[[123 151 135 129 139 146 126 130 127 132 132 137 124]
 [115 147 140 125 135 143 128 143 141 150 135 144 141]
 [124 144 143 122 130 144 121 142 138 142 141 142 138]
 [128 140 111 148 151 129 146 106 110 113 108 118 100]
 [111 123 132 124 124 122 134 145 149 156 127 137 153]]
:
[[124 123 151 135 129 139 146 126 130 127 132 132 137]
 [141 115 147 140 125 135 143 128 143 141 150 135 144]
 [138 124 144 143 122 130 144 121 142 138 142 141 142]
 [100 128 140 111 148 151 129 146 106 110 113 108 118]
 [153 111 123 132 124 124 122 134 145 149 156 127 137]]

[[128 141 129 144 146 130]
 [130 150 119 153 142 120]
 [129 105 149 103 122 149]
 [127 104 146 105 131 151]
 [130 109 158 106 124 153]
 [130 157 120 157 135 114]]
:
[[130 128 141 129 144 146]
 [120 130 150 119 153 142]
 [149 129 105 149 103 122]
 [151 127 104 146 105 131]
 [153 130 109 158 106 124]
 [114 130 157 120 157 135]]

[[118 130 115 108 124 120 132 143 120 148 138 150 137]
 [124 139 111 110 122 110 142 143 126 155 124 148 150]
 [107 121 135 135 128 133 117 128 116 136 132 154 128]]
:
[[137 118 130 115 108 124 120 132 143 120 148 138 150]
 [150 124 139 111 110 122 110 142 143 126 155 124 148]
 [128 107 121 135 135 128 133 117 128 116 136 132 154]]

[[150 135 150]
 [124 108 138]
 [133 153 122]]
:
[[150 150 135]
 [138 124 108]
 [122 133 153]]

[[113 124 131]
 [118 130 155]
 [139 136 126]
 [149 134 141]]
:
[[131 113 124]
 [155 118 130]
 [126 139 136]
 [141 149 134]]

[[134 137 129 137 122 143 150]
 [127 126 124 146 130 138 134]
 [127 124 129 129 136 123 117]
 [127 132 127 149 126 143 146]
 [142 124 111 149 124 150 140]
 [142 126 114 144 123 147 139]
 [134 138 130 135 121 143 151]
 [127 124 131 126 138 120 114]
 [124 132 131 142 130 136 139]
 [137 127 115 147 122 147 143]
 [128 135 131 137 124 139 147]]
:
[[150 134 137 129 137 122 143]
 [134 127 126 124 146 130 138]
 [117 127 124 129 129 136 123]
 [146 127 132 127 149 126 143]
 [140 142 124 111 149 124 150]
 [139 142 126 114 144 123 147]
 [151 134 138 130 135 121 143]
 [114 127 124 131 126 138 120]
 [139 124 132 131 142 130 136]
 [143 137 127 115 147 122 147]
 [147 128 135 131 137 124 139]]

[[127 152]
 [147 107]
 [144 128]]
:
[[152 127]
 [107 147]
 [128 144]]
---
[[149 129 142 141]
 [139 133 126 139]
 [116 121 129 120]
 [136 119 148 130]
 [138 132 126 138]
 [157 140 143 147]
 [145 132 133 141]
 [135 132 125 136]
 [152 136 141 143]
 [145 137 130 142]
 [126 138 117 130]]
:
[[129 142 141 149]
 [133 126 139 139]
 [121 129 120 116]
 [119 148 130 136]
 [132 126 138 138]
 [140 143 147 157]
 [132 133 141 145]
 [132 125 136 135]
 [136 141 143 152]
 [137 130 142 145]
 [138 117 130 126]]

[[120 131 149 124 111 110 129 122]
 [119 110 120 103 136 129 108 130]
 [120 131 149 124 111 111 128 121]
 [140 140 123 148 132 132 143 133]
 [137 143 130 152 124 135 145 127]
 [136 124 107 131 145 144 127 135]
 [122 113 118 108 137 132 112 130]
 [122 134 149 128 111 111 132 122]
 [126 138 148 135 112 113 137 123]]
:
[[131 149 124 111 110 129 122 120]
 [110 120 103 136 129 108 130 119]
 [131 149 124 111 111 128 121 120]
 [140 123 148 132 132 143 133 140]
 [143 130 152 124 135 145 127 137]
 [124 107 131 145 144 127 135 136]
 [113 118 108 137 132 112 130 122]
 [134 149 128 111 111 132 122 122]
 [138 148 135 112 113 137 123 126]]

[[119 120]
 [121 120]
 [145 105]
 [139 137]
 [131 138]]
:
[[120 119]
 [120 121]
 [105 145]
 [137 139]
 [138 131]]

[[157 150]
 [154 145]]
:
[[150 157]
 [145 154]]

[[138 127]
 [126 128]
 [134 128]
 [149 128]]
:
[[127 138]
 [128 126]
 [128 134]
 [128 149]]

[[116 125 127 134]
 [138 106 146 124]
 [119  98 153 141]
 [152 143 101 107]
 [133 101 155 117]
 [149 150 103 108]
 [129 117 133 123]
 [102 116 131 154]
 [152 148 103 102]]
:
[[125 127 134 116]
 [106 146 124 138]
 [ 98 153 141 119]
 [143 101 107 152]
 [101 155 117 133]
 [150 103 108 149]
 [117 133 123 129]
 [116 131 154 102]
 [148 103 102 152]]
---
[[132 135 145 103 132]
 [133 135 144 103 132]
 [130 136 146 105 133]
 [132 136 145 104 132]
 [129 136 147 105 133]]
:
[[132 135]
 [133 135]
 [130 136]]

[[116 115 105]
 [153 121 122]
 [123 129 112]
 [150 106 143]]
:
[[116 115]
 [153 121]
 [123 129]]

[[102 134]
 [157 115]
 [131 113]
 [157 118]]
:
[[102 134]
 [157 115]
 [131 113]]

[[111 125]
 [128 127]
 [104 131]
 [136 129]
 [119 129]]
:
[[111 125]
 [128 127]
 [104 131]]

[[136 136 144 116]
 [120 132 144 108]
 [134 128 153 111]]
:
[[136 136]
 [120 132]
 [134 128]]

[[106 142 125 129 107]
 [108 148 109 143 107]
 [140 136 124 133 116]]
:
[[106 142]
 [108 148]
 [140 136]]

[[153 116 153 134]
 [130 144 128 131]
 [111 134 109 145]
 [135 137 132 145]
 [134 142 134 120]]
:
[[153 116]
 [130 144]
 [111 134]]
---
[[106 114 122 127]
 [120 116 126 136]
 [125 138 120 145]
 [ 99 121 117 122]]
:
[[106 114]
 [120 116]
 [125 138]]

[[101 120]
 [100 120]
 [100 120]
 [129 125]
 [128 125]]
:
[[101 120]
 [100 120]
 [100 120]]

[[106 123 125 133 143]
 [102 131 127 114 133]
 [110 125 128 106 108]
 [144 128 129 119 103]]
:
[[106 123]
 [102 131]
 [110 125]]

[[106 142 134]
 [138 126 101]
 [142 120 145]
 [108 145 143]]
:
[[106 142]
 [138 126]
 [142 120]]

[[152 140 111]
 [134 131 132]
 [142 135 110]
 [119 120 135]]
:
[[152 140]
 [134 131]
 [142 135]]

[[117 143 111 149 130]
 [137 108 137 134 111]
 [141 119 139 142 106]]
:
[[117 143]
 [137 108]
 [141 119]]

[[139 143 119]
 [136 104 120]
 [128 128 123]
 [136 137 122]
 [122 138 129]]
:
[[139 143]
 [136 104]
 [128 128]]
